Some points, one per row:
[16 41 19 -45 -23 12 -16 15 -35 37 2 5 -53 -17 -21 -5]
[2 12 58 -57 -6 9 -14 9 37 54 -28 -21 -32 -1 -47 -30]
[-14 -9 15 0 -18 -17 3 12 -42 5 22 15 -3 22 14 -10]
[-18 0 26 8 -62 -17 -20 30 -43 26 50 23 -28 54 -15 -14]
[8 23 16 -7 -37 -9 -31 18 -49 33 56 14 -22 28 -31 -6]
[5 6 6 -19 -9 -5 2 10 -34 8 5 7 -25 -2 5 -5]
[2 9 35 -11 -32 -7 -15 33 -39 40 36 4 -45 39 -24 -16]
[9 -4 -31 -7 30 6 15 -28 34 -26 -51 -4 23 -48 22 12]
[17 3 13 -26 -18 1 -6 26 -21 29 0 9 -35 3 -12 -8]
[-23 -9 -39 51 38 3 12 -37 41 -56 2 -13 48 -14 31 19]
[-8 -16 -7 13 4 -10 14 -3 -2 -12 4 -1 7 8 18 -1]
[5 33 38 -55 2 22 -41 16 19 35 9 -18 -41 8 -71 -4]
[-41 -29 -106 120 84 -4 41 -81 88 -127 -7 -11 127 -42 91
 42]
[7 -43 -93 66 60 1 28 -58 90 -91 -49 5 97 -51 52 41]
[0 9 11 -20 -3 8 -14 -6 33 11 -9 -9 -13 2 -29 -6]
[13 13 45 -37 -22 8 -8 31 -12 56 4 -7 -43 16 -36 -26]
[-16 -6 45 -46 -13 1 -11 17 -13 34 -2 -9 -39 25 -25 -18]
[-12 -29 -127 127 108 -1 63 -108 62 -127 -40 2 127 -108 127
 66]
[-1 27 41 -27 -25 4 -20 23 -23 41 22 -6 -51 26 -34 -15]
[-16 -10 14 6 -15 -13 18 -6 1 5 -19 0 -4 -2 27 -21]
[26 8 9 -36 12 11 6 11 0 21 -27 -5 -24 -27 -9 -6]
[-50 -6 -50 63 35 -8 12 -61 51 -74 -15 -8 69 -23 54 17]
[7 -6 9 -5 -36 -2 -12 23 -4 24 6 24 -18 25 -19 -7]
[-3 0 -22 26 35 10 12 -8 1 -33 16 -3 32 -13 26 11]
[2 -2 0 7 -11 -6 -1 14 -1 0 30 6 -22 26 -9 4]
[31 20 23 -48 -32 4 -16 27 -10 51 -18 3 -55 -2 -43 -7]
[-29 6 8 13 -19 -12 -14 -12 35 -4 13 -5 -7 24 -10 -8]
[-33 -4 -42 53 37 -8 21 -53 41 -69 -17 -7 62 -27 54 19]
[14 29 35 -52 -34 16 -46 28 -11 55 -14 -9 -50 5 -63 -7]
[-4 5 22 -22 -8 0 -8 14 -21 16 16 0 -18 19 -8 -7]
[-9 -2 0 2 -2 1 7 -14 22 -8 -12 -8 8 -11 4 -5]
[42 -37 31 -47 -62 -18 1 49 -42 69 -30 19 -56 39 -28 -14]
[32 5 25 -45 -25 7 -9 35 -42 45 2 15 -44 9 -29 -9]
[30 11 30 -29 -29 -11 -24 35 -28 56 27 -5 -58 35 -47 -2]
[52 11 23 -37 -37 -13 -22 52 -77 62 27 10 -49 36 -39 -2]
[17 16 17 -44 -42 9 -24 25 -16 40 -22 19 -45 -5 -31 -12]
[-17 21 6 -7 20 22 -1 -10 -7 -7 -10 -11 10 -24 13 -3]
[33 11 15 -54 -6 20 -8 20 11 39 -40 1 -32 -26 -35 -7]
[-22 9 25 9 -3 -5 -9 -4 49 0 21 -17 -14 29 -21 -8]
[11 26 56 -18 -46 -10 -25 38 -86 65 43 -7 -37 46 -28 -20]
[35 32 43 -44 -36 3 -24 51 -126 68 42 -2 -54 33 -30
 -3]
[-31 19 40 -13 -44 -11 -35 2 2 31 20 -4 -41 36 -36 -16]
[34 -7 -16 -24 -19 -6 -10 13 13 22 -18 17 -13 -7 -25 5]
[-5 26 35 -34 -34 7 -43 18 -6 46 4 -2 -48 19 -55 -12]
[-10 -9 -57 43 51 2 23 -54 60 -71 -42 -6 69 -58 43 21]
[-2 1 29 -9 -47 -21 -10 36 -100 34 51 18 -31 44 2
 -14]
[17 -52 -64 22 62 19 47 -9 18 -61 -55 7 53 -42 58 22]
[2 32 54 -55 -2 18 -14 26 -12 52 -2 -21 -47 2 -34 -21]
[5 6 33 -23 -29 -2 -14 23 -19 41 16 1 -42 27 -34 -18]
[-25 -11 -70 69 55 3 17 -55 74 -85 -19 -9 77 -32 46 29]
[-18 18 24 -10 -58 -6 -37 19 -17 32 21 13 -43 39 -36 -12]
[29 17 27 -40 -23 2 -14 27 -34 46 10 4 -36 6 -33 -13]
[-12 -21 -3 12 13 -6 27 -17 12 -21 -26 -3 24 -21 42 -4]
[6 -22 -43 21 31 2 28 -24 20 -43 -31 3 54 -42 44 13]
[6 -1 43 -11 -45 -11 -9 43 -66 47 29 6 -45 46 -14 -22]
[-2 7 -2 -13 2 1 -4 -17 28 1 -27 2 -9 -19 -8 1]
[3 -3 28 -21 -26 0 -20 24 -2 34 27 3 -28 42 -44 -7]
[-8 -31 -106 78 66 8 33 -63 65 -112 -34 5 103 -56 70
 49]
[-1 13 16 -26 0 7 0 6 -3 20 -8 -6 -20 -6 -10 -8]
[22 26 37 -43 -30 13 -4 31 -4 62 -23 2 -51 -17 -22 -29]
[-28 -22 -83 109 55 -2 39 -44 66 -102 8 0 89 -22 71
 28]
[-8 9 28 -13 2 6 2 13 -18 15 14 -8 -19 2 0 -10]
[19 12 12 -28 -14 6 -23 13 20 24 0 6 -26 5 -40 -2]
[-16 6 22 8 -3 0 9 -3 -4 8 11 -7 4 2 15 -18]
[28 2 16 -29 -46 -6 -10 30 -6 50 -3 14 -50 12 -37 -13]
[-29 -21 -34 46 -4 -23 -4 -29 32 -43 12 10 34 13 22 15]
[-17 4 26 -19 -10 2 -17 -5 13 13 -6 -8 -12 4 -20 -12]
[1 -9 -50 32 48 9 23 -24 22 -55 -17 3 46 -37 43 27]
[5 50 48 -61 -14 15 -27 18 -32 56 -8 -19 -59 -10 -40 -11]
[-38 -59 -117 127 44 -27 39 -63 39 -127 29 27 127 6 93
 49]
[-30 21 57 -52 -2 14 -40 3 36 31 6 -32 -34 26 -67 -15]
[62 23 37 -48 -34 7 -33 50 -51 83 3 -1 -58 20 -65 -5]
[-17 -51 -91 90 40 -19 32 -66 71 -101 -23 9 107 -26 73
 30]
[-41 37 51 -15 0 2 -8 -22 21 14 -6 -30 -19 -3 -3 -25]
[-15 -11 46 -14 -42 -19 -2 27 -40 35 22 0 -39 49 -12 -22]
[-32 -65 -127 127 118 -4 70 -127 112 -127 -59 8 127 -94 127
 83]
[-39 -22 -8 55 13 -16 27 -18 -5 -41 30 -4 40 22 50 -3]
[-36 -20 -33 60 0 -24 8 -32 10 -53 27 9 43 19 34 18]
[7 17 -14 -15 17 21 -10 -15 36 -7 -22 -11 1 -33 -15 12]
[-5 -21 -68 40 37 -4 13 -40 45 -69 -26 2 59 -34 33 34]
[35 32 32 -21 -25 1 -13 53 -83 57 55 1 -54 35 -30 0]
[31 20 23 -59 -22 15 -35 22 15 50 -21 0 -61 -3 -66 1]
[-12 7 27 -8 -14 4 -3 13 -6 17 16 0 -13 16 -10 -12]
[-33 -16 -59 77 37 -10 21 -50 56 -82 -5 -1 76 -24 54 26]
[-8 -2 18 -11 -18 -2 -13 7 11 11 7 -4 -22 23 -20 -8]
[12 -19 -15 20 24 -6 25 -1 16 -12 10 -2 10 6 16 7]
[-20 31 57 -26 -2 17 3 26 -40 30 27 -19 -39 15 -3 -31]
[7 26 37 -33 -34 -6 -23 19 -57 46 21 -1 -42 19 -26 -12]
[-39 -11 -41 74 43 -2 21 -40 58 -75 11 -7 72 -7 47 17]
[-11 5 21 -11 -20 -6 -14 2 17 20 2 -3 -21 16 -19 -15]
[-7 -15 40 0 -35 -32 13 34 -90 27 53 9 -29 54 18 -19]
[17 -4 -14 -20 6 9 6 -3 4 -1 -27 2 1 -24 -4 7]
[-16 -29 -31 40 15 -15 19 -32 34 -45 -12 8 43 -8 35 11]
[-10 9 4 -2 22 16 5 -8 35 -3 -19 -16 8 -27 -3 -3]
[16 14 22 -39 -19 9 -28 29 -6 35 10 5 -52 19 -52 -2]
[8 -5 34 -11 -37 -16 -11 35 -26 40 38 11 -35 48 -30 -15]
[2 17 3 -18 20 25 -3 5 -7 0 -4 -7 -10 -14 -4 3]
[-12 11 -9 22 5 -2 -1 -7 -16 -16 28 5 20 4 15 5]
[7 16 48 -52 -12 9 -15 22 -12 45 -2 -10 -40 9 -40 -18]
[8 27 44 -63 -6 27 -20 24 -23 46 -20 -13 -41 -13 -38 -20]
[-10 7 45 -9 -36 -16 -21 19 -31 38 37 0 -35 49 -27 -20]
[-22 -25 -46 63 13 -12 0 -31 63 -53 4 7 48 14 15 22]
[1 -1 1 0 -1 2 11 7 -12 1 11 8 -1 4 7 -2]
[15 -11 -19 15 9 4 1 -9 43 -9 -8 3 20 -7 -9 7]
[-9 -34 -96 70 46 -9 34 -50 33 -99 -25 14 93 -39 72 41]
[0 -33 -78 73 52 -11 41 -41 56 -83 -7 1 65 -27 60 34]
[0 8 37 -33 -23 2 -24 17 30 41 8 -7 -41 31 -54 -12]
[-28 67 65 -12 4 16 -23 8 -17 35 59 -36 -40 18 -26 -23]
[-14 -14 -48 45 35 -3 16 -25 25 -57 5 2 49 -15 39 24]
[38 19 24 -40 -43 -7 -45 34 -48 59 22 0 -50 38 -67 6]
[23 6 27 -45 -20 15 -26 38 35 44 -10 -2 -63 18 -66 -4]
[28 15 48 -61 -12 14 1 26 -19 57 -30 -3 -43 -24 -20 -27]
Here are 40 more points, each followed by its number:
[-20 -70 -127 127 116 -6 73 -114 107 -127 -76 3 127 -98 127
 66] 0
[-1 -27 -56 41 21 -17 18 -33 24 -59 -24 15 59 -32 44 26] 1
[1 -15 -61 30 43 0 16 -54 95 -57 -60 -11 43 -50 23 27] 2
[5 11 34 -39 -29 2 -14 16 -10 41 1 0 -41 7 -32 -17] 3
[2 -9 20 -1 -30 -14 -9 20 -8 19 30 13 -23 39 -23 -11] 4
[8 27 38 -26 -45 -6 -37 33 -69 49 37 1 -42 42 -43 -10] 5
[-1 -59 -78 48 78 10 39 -36 33 -93 -35 -1 105 -35 56 40] 6
[15 -1 32 -34 -25 -1 -1 28 -47 42 13 12 -37 14 -13 -18] 7
[44 17 29 -57 -29 4 -19 46 -90 61 9 5 -51 12 -40 -3] 8
[17 10 30 -23 -42 -2 -7 47 -37 47 8 9 -68 24 -22 -17] 9
[18 31 36 -28 -17 -2 -26 34 -56 45 43 -10 -60 40 -41 -2] 10
[24 20 37 -38 -17 15 -25 36 19 59 -1 -7 -52 17 -61 -13] 11
[-15 -26 -30 27 8 -14 -17 -34 72 -36 -10 1 33 6 -16 17] 12
[-6 11 -41 36 40 7 12 -34 15 -46 -4 -4 51 -46 33 19] 13
[1 36 33 -49 -28 15 -46 19 14 47 -7 -13 -53 8 -65 -9] 14
[29 24 19 -50 -22 13 -24 38 -6 43 5 1 -65 13 -52 2] 15
[24 31 36 -53 -24 6 -23 33 -78 54 9 -3 -53 5 -32 -5] 16
[-25 -31 -75 58 82 4 44 -62 1 -109 -14 -4 113 -51 85
 39] 17
[-16 -11 20 2 10 -1 -10 2 21 -5 34 -11 -5 36 -30 5] 18
[1 -16 -18 22 1 -8 7 -9 20 -19 -6 6 22 -4 13 2] 19
[-8 -2 12 -7 -34 -13 -18 16 -11 15 26 13 -28 36 -27 -4] 20
[12 20 33 -33 -13 6 -7 16 -13 37 17 -3 -36 8 -29 -12] 21
[1 13 42 -33 -24 5 -14 23 -7 41 3 -4 -36 14 -32 -22] 22
[-19 5 -26 30 -20 -21 -34 -32 71 -22 16 4 9 29 -32 14] 23
[11 4 3 -28 -15 0 -17 3 22 19 -18 5 -27 -4 -31 0] 24
[48 8 23 -48 -36 -9 -23 34 -60 60 1 7 -50 15 -39 -2] 25
[56 -3 14 -18 -54 -24 -27 59 -105 60 51 19 -47 56 -42
 5] 26
[-27 -46 -77 93 22 -27 17 -59 89 -90 -9 14 92 0 49 30] 27
[6 -19 10 2 -7 2 23 24 -41 9 24 10 3 14 15 -8] 28
[23 25 26 -16 -34 -2 -34 34 -38 45 51 7 -37 37 -53 -3] 29
[-32 15 18 7 9 -1 8 -22 0 -6 -1 -19 4 -11 23 -12] 30
[-11 8 44 -25 -27 -5 -12 16 -21 31 18 0 -27 27 -19 -20] 31
[-19 -21 30 -4 -15 -18 -4 19 -38 8 49 5 -9 50 -8 -11] 32
[21 -12 -9 -28 -1 1 -4 5 -1 7 -23 10 -2 -10 -6 3] 33
[-15 -38 -68 66 13 -13 15 -40 54 -65 -19 16 72 -9 32 24] 34
[10 5 23 -32 -32 -11 -18 24 -33 38 8 13 -42 22 -27 -9] 35
[-14 -42 -99 70 86 6 37 -67 91 -117 -61 -11 112 -66 72
 48] 36
[27 -18 -7 -18 3 13 5 23 -15 6 -12 10 -12 -4 0 5] 37
[23 20 38 -53 -15 11 -36 33 3 54 -1 -12 -52 18 -70 -7] 38
[14 -14 13 -14 -17 -7 -2 21 -13 18 3 16 -15 14 -12 -9] 39
Which two of these numbered points are nearest to each point below by angle, seen from the average point of the first points? Their numbers follow each, nearest first.
[-21 -4 -12 30 33 8 28 -13 -29 -39 13 -1 39 -17 51 2] > 17 13
[-6 43 52 -47 -12 12 -27 17 -30 42 8 -17 -55 7 -34 -15] > 21 22
[-3 32 43 -30 -17 12 -24 27 -32 36 36 -14 -55 25 -38 -11] > 10 21
[13 12 50 -61 1 3 -3 19 -36 46 2 -20 -44 5 -26 -16] > 21 16
[-5 -34 -30 25 37 -8 20 -27 22 -47 -10 1 61 -9 29 10] > 6 17
[-18 -44 -107 95 53 -17 31 -61 62 -114 -13 16 108 -25 63
 52] > 34 1
[73 40 15 -65 -34 11 -41 53 -103 77 18 5 -58 4 -59
 13] > 8 25
[2 -25 16 -1 -24 -12 -5 29 -19 19 42 19 -12 45 -19 -9] > 4 32
[12 4 30 -29 -19 -2 -14 32 -13 34 13 5 -46 23 -35 -10] > 35 9
[8 8 44 -53 -16 7 -3 25 -13 48 -19 -9 -51 -4 -22 -19] > 3 22
[-5 -11 -93 61 80 20 23 -62 92 -99 -46 -7 92 -68 51 47] > 36 0
[50 18 11 -25 -50 -8 -25 62 -122 57 51 20 -51 42 -38
 15] > 26 8
[-38 31 3 21 0 2 -33 -37 101 -15 -5 -25 2 2 -32 -2] > 23 12
[-12 2 -56 37 41 7 7 -38 32 -62 -7 -2 51 -41 32 26] > 13 36
[15 33 40 -45 -18 12 -18 41 -94 51 30 -8 -46 14 -18 -9] > 16 8
[47 23 29 -59 -19 19 -17 49 -68 60 2 1 -57 4 -42 -5] > 8 16
[-23 21 28 -18 -12 3 -13 -13 -2 6 -10 -12 -16 -7 -9 -9] > 14 22
[19 12 24 -18 -27 0 -17 30 -34 39 41 12 -31 28 -39 -13] > 29 5
[22 -10 10 -19 -44 -12 -10 40 -78 33 41 24 -32 38 -15 -2] > 26 5
[-8 44 46 -43 -21 4 -35 8 -3 43 -1 -19 -54 7 -45 -12] > 14 22
[-17 -6 19 13 -15 -7 -6 6 5 9 33 1 -10 35 -13 -17] > 4 32
[8 34 39 -48 -12 22 -31 23 17 42 -4 -17 -60 5 -61 -6] > 14 38
[34 14 22 -43 -35 3 -24 31 -39 50 6 11 -45 12 -44 -6] > 25 8
[32 -10 15 -18 -57 -17 -27 43 -78 47 33 24 -38 54 -43 6] > 26 5
[10 -33 -69 48 25 -16 43 -29 -7 -57 -21 22 58 -39 70 23] > 1 17
[22 34 13 -12 3 14 1 17 -28 23 27 -3 -22 -15 -9 -6] > 16 8
[31 4 32 -51 -20 9 -12 35 -40 51 2 6 -45 4 -33 -13] > 25 8
[-24 -4 -19 11 3 -5 -20 -42 94 -25 -37 -7 22 -9 -19 7] > 12 2
[21 9 31 -44 -29 -3 -22 28 -42 50 8 3 -47 25 -37 -6] > 35 25
[1 24 49 -24 -2 6 7 33 -73 33 43 -10 -51 20 -4 -17] > 10 7
[-15 -68 -127 127 107 -9 67 -116 111 -127 -57 16 127 -81 127
 84] > 0 36
[-4 -1 -12 9 1 5 -5 -10 49 -8 -5 3 6 2 -10 8] > 12 23
[-2 -8 -19 17 21 3 9 -27 62 -23 -34 -7 27 -29 8 3] > 2 36
[0 -9 -40 22 34 7 17 -25 32 -44 -26 1 39 -34 27 16] > 36 0
[31 7 24 -49 -4 11 1 40 -47 40 13 0 -54 8 -27 -1] > 8 16
[13 5 31 -48 -16 2 -10 17 -23 38 -5 2 -32 4 -28 -13] > 3 21
[-1 -18 -1 12 -18 -18 5 3 1 4 18 15 4 25 -3 -2] > 4 32
[38 27 27 -36 -39 -10 -30 34 -70 60 33 -7 -60 40 -57 5] > 10 5
[4 -43 -84 52 37 -10 34 -41 37 -76 -34 18 79 -41 55 34] > 1 6
[-11 -3 -35 31 42 8 22 -34 23 -52 -14 -10 46 -35 42 17] > 13 17
[19 2 22 -33 -15 14 -12 26 31 40 -8 -3 -34 8 -42 -8] > 11 38
[-25 15 30 -15 11 14 4 -3 -3 5 -10 -14 6 -12 9 -19] > 30 22
[-10 10 10 -3 5 3 6 -5 4 -1 -7 -9 2 -13 17 -7] > 30 13
[-7 -19 -25 21 16 2 -2 -9 40 -24 9 -2 26 18 -13 14] > 12 27
[8 11 -20 -15 34 19 -1 -14 49 -13 -42 -11 9 -46 -4 12] > 2 36
[-11 -13 -78 48 60 13 23 -47 51 -84 -37 -4 78 -52 48 37] > 36 0
[21 -31 -76 44 56 14 38 -21 22 -69 -23 11 74 -38 53 35] > 6 1
[22 0 19 -32 -44 -8 -11 31 -43 38 13 14 -36 28 -25 -6] > 35 25
[-54 -70 -127 127 118 -17 71 -126 89 -127 -21 3 127 -64 127
 75] > 0 36
[31 17 13 -51 1 18 -13 3 32 31 -45 -5 -36 -33 -32 -5] > 24 14
[-11 4 9 4 3 6 -1 -8 35 2 0 -7 2 -2 -4 -6] > 12 2
[16 11 22 -30 -32 3 -32 20 34 44 -5 6 -49 26 -65 -8] > 11 38
[-21 -10 -21 40 10 -7 2 -26 55 -32 -1 -2 28 2 11 8] > 27 34
[37 38 44 -28 0 12 -15 39 -43 59 45 -14 -45 10 -45 -12] > 10 21
[15 6 51 -35 -9 -5 17 32 -57 48 17 -6 -44 8 3 -29] > 7 16
[27 14 25 -36 -28 2 -22 40 -66 47 26 6 -51 23 -34 2] > 8 16
[-3 16 32 -20 -18 7 -17 18 21 37 11 -7 -41 21 -42 -16] > 11 14
[12 -12 -33 7 20 8 12 -9 17 -25 -18 2 24 -24 14 14] > 6 36
Here are 40 other points, each followed by its number:
[-16 -45 -63 75 25 -21 31 -41 47 -71 -5 14 81 -5 52 24] 0
[17 19 33 -25 -54 -17 -32 32 -87 55 35 -2 -41 41 -33 -4] 1
[19 14 3 -37 28 19 5 1 32 13 -38 -17 -22 -38 -7 4] 2
[-5 -4 50 -41 -14 2 -14 19 30 40 -15 -14 -39 22 -42 -25] 3
[-2 -28 -45 36 31 -4 29 -33 43 -48 -37 -3 57 -37 45 13] 4
[4 -23 -38 18 13 -4 10 -8 9 -31 -6 7 20 -8 17 16] 5
[12 -3 43 -51 -15 19 -5 50 -15 45 -11 -10 -64 23 -33 -17] 6
[22 25 29 -35 -36 1 -23 28 -7 51 -3 1 -60 9 -45 -14] 7
[7 -23 -35 20 0 -13 15 -16 5 -26 -17 18 30 -17 26 10] 8
[1 6 41 -21 -20 -5 0 24 -14 37 20 -5 -42 23 -17 -20] 9
[14 10 51 -44 3 5 6 30 -21 50 13 -17 -44 11 -23 -25] 10
[-18 10 9 1 6 0 -14 -17 58 -5 -21 -13 0 -10 -9 -7] 11
[-8 -30 -104 73 79 0 44 -78 95 -108 -69 -1 118 -82 77
 40] 12
[24 15 31 -35 -35 -2 -21 32 -57 47 14 5 -50 21 -37 -9] 13
[-7 4 54 -19 -42 -17 -16 24 -50 46 27 -4 -25 45 -27 -23] 14
[38 21 6 -52 -39 -2 -40 19 -11 48 -7 12 -47 3 -60 8] 15
[52 14 22 -35 -44 0 -34 49 -76 65 31 15 -40 34 -55 -2] 16
[12 8 30 -43 -30 0 -25 22 5 43 -5 -4 -53 18 -46 -9] 17
[4 33 39 -53 -15 14 -18 19 -34 43 -3 -8 -51 -2 -26 -14] 18
[-9 -9 13 0 12 5 21 9 -24 -2 -1 -3 0 -5 25 -12] 19
[39 22 25 -40 -40 -1 -34 37 -52 62 15 0 -58 24 -52 -2] 20
[-34 -28 -49 76 32 -21 25 -53 56 -75 -4 -1 77 -6 56 17] 21
[-50 -58 -45 72 -3 -20 21 -31 31 -71 -17 16 71 15 60 6] 22
[-4 8 33 -30 0 12 5 13 -19 30 -18 -8 -19 -11 3 -23] 23
[-5 -23 -79 63 58 -8 30 -52 65 -83 -20 -4 69 -35 48 36] 24
[0 5 24 -24 -20 -4 -3 6 -10 28 -9 4 -21 1 -11 -17] 25
[-10 -16 -16 9 7 -8 7 -16 1 -24 -8 11 32 -7 18 9] 26
[3 -17 -42 24 26 0 12 -21 53 -36 -20 3 38 -17 10 15] 27
[-2 -64 -127 118 93 -8 68 -82 59 -127 -43 15 127 -77 118
 66] 28
[42 -3 17 -34 -52 -4 -29 47 -60 52 12 22 -41 34 -45 1] 29
[-9 -42 -118 93 61 -3 27 -64 68 -124 -20 17 111 -41 69
 59] 30
[-7 -1 54 -19 -22 -1 4 38 -54 44 30 -1 -36 37 -8 -28] 31
[2 -17 -4 1 -23 4 16 10 -22 9 -29 23 13 -20 26 -13] 32
[-25 6 11 13 -8 -3 -8 -4 23 -2 12 -4 -4 18 -12 -4] 33
[-6 -51 -100 96 68 -15 60 -39 -3 -115 10 15 113 -29 103
 40] 34
[16 -1 15 -20 3 10 11 29 -59 16 25 2 -22 7 3 -3] 35
[31 -25 -47 5 28 4 27 0 -18 -32 -13 18 24 -26 31 21] 36
[26 -6 29 -18 -27 -1 -13 64 -112 39 67 13 -36 64 -30
 3] 37
[-14 12 19 -1 -5 1 -7 0 17 10 7 -7 -16 4 -11 -15] 38
[23 8 28 -32 -27 6 -17 36 -52 43 21 10 -40 22 -33 -6] 39
The same question for these:
[4 16 34 -13 -36 -8 -16 53 -125 39 73 10 -40 59 -9
 -3] > 37 1
[-27 -14 -3 17 -22 -12 -10 -14 13 -9 0 11 22 12 5 -10] > 22 21
[-4 3 10 -38 20 19 6 -2 29 8 -60 -19 -25 -36 0 -4] > 2 11
[12 10 35 -27 2 7 6 25 0 35 10 -9 -35 5 -16 -15] > 10 6
[7 -2 48 -58 -17 3 -5 33 -22 48 -18 -10 -54 14 -22 -22] > 6 10
[0 -35 48 -82 -4 7 -1 38 -38 36 -29 -7 -43 28 -26 -9] > 6 10
[0 -56 -124 105 86 -4 65 -58 41 -127 -26 16 127 -59 108
 52] > 28 30
[-31 -4 -12 42 13 -10 2 -28 40 -39 11 -6 35 5 18 5] > 21 0
[-36 4 25 28 -12 -16 -7 -14 26 -5 25 -8 3 35 2 -16] > 33 38
[25 4 29 -37 4 -3 22 40 -62 34 29 -3 -56 14 -1 -5] > 35 39
[2 14 50 -51 -8 12 -13 22 1 46 -10 -14 -48 8 -37 -21] > 6 3
[40 -10 21 -25 -45 -17 -4 56 -113 52 41 24 -35 39 -11
 -4] > 37 1
[-9 -45 -112 100 57 -16 34 -72 78 -120 -23 15 110 -31 69
 49] > 30 24
[27 25 29 -36 -27 10 -4 29 -10 53 -7 4 -52 -9 -28 -22] > 7 18
[26 3 27 -44 -17 9 -6 27 -13 43 -10 4 -36 0 -25 -16] > 6 7
[-4 0 2 6 5 -2 -3 -25 86 4 -36 -12 5 -22 -3 -10] > 11 27
[17 -11 -24 4 23 4 16 -7 1 -16 -12 2 27 -25 17 6] > 36 4
[-2 7 -5 29 -26 5 14 10 11 5 -5 16 -6 -11 23 -15] > 32 8
[-30 -10 -64 66 57 -4 19 -68 90 -86 -26 -17 73 -40 44 29] > 24 12
[30 2 15 -39 -3 13 2 24 -6 34 -30 6 -27 -18 -20 -6] > 6 23
[32 36 42 -60 -13 18 -22 26 -39 60 -11 -11 -49 -12 -38 -15] > 18 7
[-34 33 42 -9 -5 11 -23 -3 35 16 26 -26 -22 16 -35 -14] > 38 33
[2 17 40 -40 -11 10 -36 13 21 43 6 -16 -41 25 -64 -8] > 17 3
[-4 -14 -12 14 13 -1 5 -9 30 -10 -5 4 15 -4 4 -1] > 27 4
[-8 -18 -73 50 31 2 2 -48 104 -68 -36 3 62 -29 12 33] > 27 24
[9 0 38 -19 -49 -20 -20 35 -73 48 34 6 -46 53 -23 -15] > 1 14
[-9 -24 -33 44 7 -12 20 -22 33 -34 -4 11 42 -3 34 4] > 0 21
[-10 -10 1 20 -6 -3 9 1 5 -9 6 7 14 6 11 -8] > 22 0
[13 -12 -7 -18 -6 -1 9 -1 -24 0 -19 7 3 -21 16 0] > 32 36
[-15 0 13 8 5 -1 18 0 -37 -5 17 -1 8 -1 29 -12] > 19 35
[-6 10 8 -7 14 11 11 5 -20 -2 -4 -2 2 -16 20 -7] > 19 23
[39 11 20 -29 -38 -3 -32 32 -18 59 19 9 -40 27 -58 -8] > 20 16
[-4 -2 9 -9 -2 -11 -9 11 -12 1 33 -1 -20 32 -16 4] > 37 14
[-30 15 33 -4 -40 -13 -26 7 -25 16 46 1 -39 54 -25 -11] > 14 1
[-6 -8 -41 37 14 -11 0 -37 45 -42 -14 4 39 -16 17 17] > 24 30
[25 -23 2 -29 -3 -1 21 24 -33 19 -28 15 -15 -14 12 -7] > 32 35
[22 5 0 -28 15 15 11 -3 14 13 -44 -3 -7 -42 1 -6] > 2 23
[-12 -36 -38 35 12 -7 33 -15 31 -41 -29 3 27 -8 43 8] > 4 0
[-6 -34 -80 81 40 -18 37 -40 -1 -84 13 21 101 -23 78 31] > 34 0
[-27 -21 -14 49 -6 -27 11 -21 -18 -34 33 13 41 21 42 -3] > 22 34
[-18 -30 -40 45 -6 -14 6 -21 26 -42 -3 19 51 2 25 12] > 0 22
[10 16 30 -28 -41 -11 -30 21 -58 45 20 -1 -43 29 -28 -8] > 1 13
[10 -7 -2 -6 -4 -1 3 1 -8 1 -3 10 3 -8 6 2] > 32 36
[10 17 13 -25 15 17 -1 -7 43 18 -43 -14 -13 -35 -17 -11] > 2 11
[0 2 13 -10 -3 -2 6 7 -15 7 -6 2 -9 -6 7 -11] > 23 19
[-2 -30 -54 46 32 -7 32 -26 25 -58 -10 5 61 -18 48 22] > 28 30
[-9 -9 23 -18 -9 -7 -11 -9 33 19 -16 -4 -9 9 -29 -16] > 3 38
[20 25 36 -42 -30 11 -23 47 -73 52 34 -4 -46 24 -36 -5] > 39 13
[10 -26 -53 6 12 -10 16 -30 17 -41 -45 17 33 -36 31 24] > 8 4
[15 -1 21 -37 -12 0 -6 19 -6 35 -6 0 -45 8 -26 -7] > 6 17
[-6 -23 9 3 -1 -11 19 -1 18 -2 -14 -4 -10 11 10 -7] > 22 4
[33 20 29 -20 -55 -16 -43 42 -66 58 38 6 -58 50 -60 4] > 16 1
[28 28 26 -42 -35 10 -26 30 -3 53 -3 3 -60 2 -47 -8] > 7 17
[3 -6 6 0 0 -9 12 12 -29 -1 29 5 -17 17 3 1] > 37 35
[11 2 10 -25 -2 1 6 22 -36 17 10 3 -24 3 -3 -3] > 35 39
[-16 7 0 5 -3 5 -16 -1 31 -12 20 0 -11 22 -24 6] > 33 38
[27 10 -24 -23 17 27 -6 -6 58 -4 -50 -4 -5 -44 -24 14] > 2 11
[2 -8 -17 12 18 6 4 -9 62 -11 -15 -6 15 -8 -14 8] > 27 11
